(in the rows, 128 means zero)
One turn moves each row of this set onto another row. After a few examples, where does it send each row asked below?
zil: [129 115 112 156 128 151 156 137 107 143 109 130 158 151 147 142]
gagur: [101 106 107 164 156 151 158 135 123 157  95 134 154 121 150 151]
Kezab: [123 118 124 160 152 167 148 109 129 141 113 133  97 122 127 157]
moro: [132 140 112 152 148 139 139 127 128 136  81 136 154 107 162 148]
Foli: [148 129 116 139 138 166 150 126 124 114 114 125 114 149 159 142]
Tikos: [123 124 105 152 146 139 130 154 129 111 122 117 129 117 148 165]
bor: [117 113 111 163 148 141 124 146 132 120 122 128 133 111 141 173]
roneb: [136 107 106 155 150 160 158 113 146 127 110 132 168 122 143 132]
Vukup: [138 124  92 185 159 151 139 137 125 138 102 125 150 128 122 143]
lag: [115 123 111 149 154 158 145 120 137 142 109 124  96 103 136 159]
nak: [114 124 117 153 155 159 149 118 140 144 111 127  95 108 136 148]
Zur: [149 129 126 145 142 172 153 114 120 118 104 136 130 148 164 142]
kitod: [115 106 112 166 135 153 158 139 104 141 130 128 144 137 131 154]
Mozus: [121  99 113 163 159 166 163 117 146 123 118 125 152 121 124 146]
pani: [146 129  97 181 161 167 157 120 113 135 110 129 139 133 127 132]
gedag: [144 131 125 146 137 170 145 126 127 118 119 123 109 146 159 142]
ruzi: [132 143 112 137 149 150 148 122 134 137  76 126 132 112 166 143]
Dete: [126 144 115 143 151 143 147 127 139 138  79 128 136 110 165 138]
Mur: [124 130 113 155 144 140 127 155 131 114 119 116 134 115 157 161]
binek: [112 104 109 161 150 169 167 115 120 163 106 142 135 133 151 139]

binek moves to kitod
nak moves to Tikos
Mur moves to ruzi
Now these:
Mozus moves to Vukup
Zur moves to Kezab

One turn moves each row of this set onto another row. After a few examples, where does it send each row asked below?
tezez: [148 138 157 122 126 120 151 144 145 121  90 130 120 121 145 110 154 106
 151 112 111 138 102 120 127 116 135  85 116]
kito: [135  86 136 141 122 143 128 138 153 103 132 111 137 140 146 144 129 137
 137 116 118 149 114 124 143 116 135 120 122]
kep: [149 142 160 117 122 116 155 151 142 117  97 127 124 122 144 106 147 110
 155 116 112 140 105 118 125 113 132  91 115]
dubam: [152 140 161 125 129 124 150 147 148 114  92 127 124 120 144 109 145 107
 158 112 115 139 102 125 119 117 131  90 116]
Bam: [147 139 159 121 124 125 156 149 148 119  98 129 123 119 142 112 150 106
 151 109 118 134  88 122 128 117 135  89 111]
Nofik: [123 131 109 113 114 113 139 126 145 114 116 104 110 152 127 132 122 134
 134 132 140 168 114 125 136 119 150  93 144]
leke: [145 146 139 125 126 109 127 121 119 133 106 145 106 139 140 141 122 126
 140 116 129 134  81 122 144 106 160 128 127]
tedar: [123 137 146 128 119 113 121 125 128 131 135 108 103 139 143 128 106 100
 170 114 110 139  76 136 135 118 154  91 129]
Bigom: [124 115 156 160 113 117 120 127 159 121 135 123 114 143 148 119 115 100
 157 128 112 146  93 138 116 125 145  74 132]
tevu: [127 115 146 146 122 128 103 124 136 115 137 118 120 144 138 138 101 106
 144 133  96 155  99 127 130 130 156  94 125]
fisum: [145 148 139 126 132 115 123 124 114 127 108 144 106 140 140 138 127 128
 143 114 140 132  80 124 143 104 157 125 126]
rofon: [166 109 138 150 108 124 107 152 140 129 122 119 116 129 153 124 111 115
 135 122 140 144  99 138 120 113 110  80 112]
vifid: [130  90 138 147 122 145 124 140 150 101 132 123 135 143 135 147 126 134
 129 118 121 157 113 127 142 116 132 116 124]
kas: [132  89 143 139 130 143 128 138 154  99 130 116 134 145 140 145 127 142
 133 112 119 151 113 127 140 113 133 120 122]
mon: [147 138 158 120 127 120 157 146 146 116  97 132 122 122 149 108 147 113
 149 111 108 133  93 116 125 115 132  89 115]
Fam: [139 148 133 119 128 114 128 123 117 129 106 139 103 135 138 142 122 122
 143 110 141 134  75 126 146 107 159 120 125]
kab: [159 107 139 153 104 121 110 150 140 129 117 123 112 132 155 119 115 123
 130 116 144 143  94 140 124 116 112  79 107]
vef: [132 133 114 110 116 110 139 128 149 119 120 104 107 156 132 125 121 140
 134 139 144 163 113 126 130 118 150  93 142]
fuzu: [129 130 113 118 107 105 143 126 151 120 120 102 107 156 136 127 120 139
 139 136 139 163 111 126 132 115 150  99 148]
Nem: [145 148 140 123 128 111 123 118 120 128 105 148 108 133 143 138 121 128
 146 114 135 132  82 130 137 113 160 127 124]
kuvop: [133  87 141 142 128 145 123 135 147 104 135 121 132 141 142 140 126 135
 135 115 120 153 121 122 143 115 131 121 124]
Tuti: [157 105 143 148 105 119 113 152 142 131 122 132 107 130 159 113 114 118
 132 123 139 146 100 137 123 114 111  78 109]
zove: [111 121 124 130 132 118 119 116 135 115 123 109 123 144 143 130 121 102
 169 130 107 147  99 127 134 126 160  81 136]
tez: [142 143 140 124 129 106 125 121 119 122 109 146 109 136 148 141 122 128
 145 116 138 132  84 121 142 101 162 128 125]
Ridur: [161 107 140 152 103 115 109 149 134 135 120 127 117 128 155 118 115 116
 135 118 144 141 102 135 126 111 111  83 108]
tob: [133  90 145 142 123 136 129 135 152 101 133 113 137 140 141 144 129 137
 136 106 117 148 121 123 141 109 130 118 125]
kig: [132 121 153 137 121 122 129 123 149 135 135 121 131 131 143 119 122 100
 161 119 100 124  78 128 128 134 156  89 114]
gozu: [133 130 115 111 107 102 138 123 150 117 122 100 110 149 137 129 117 140
 131 134 141 161 118 122 130 117 151  92 140]
kini: [157 107 144 154 100 125 117 155 147 129 122 129 113 129 151 119 118 114
 130 122 144 146  93 139 123 116 114  78 109]
zato: [150 142 158 123 124 125 153 148 142 116  95 124 123 124 140 106 153 114
 151 109 113 138  98 121 126 119 130  86 114]
kir: [135  93 135 140 126 141 125 135 150 101 138 115 138 143 141 150 131 140
 139 114 117 146 115 128 139 112 130 116 131]
Pogum: [130 138 115 109 107 107 139 123 148 118 124 105 107 150 133 130 122 144
 139 132 136 160 113 131 129 121 149  95 147]
Sel: [128 131 111 116 114 112 142 121 145 116 121  98 108 151 134 123 121 136
 137 131 141 163 118 118 134 119 148  96 146]
roran: [144 148 134 126 127 110 128 118 116 126 109 138 104 137 146 137 117 127
 140 110 136 130  76 118 142 105 157 123 128]
lir: [161 106 144 151 102 123 108 152 138 130 119 120 105 126 159 122 116 114
 134 117 139 145  99 138 127 112 114  81 107]

rofon moves to dubam
Sel moves to kuvop
leke moves to fuzu
Now these:
kas moves to kab
vifid moves to kini
Bigom moves to kig
Ridur moves to kep

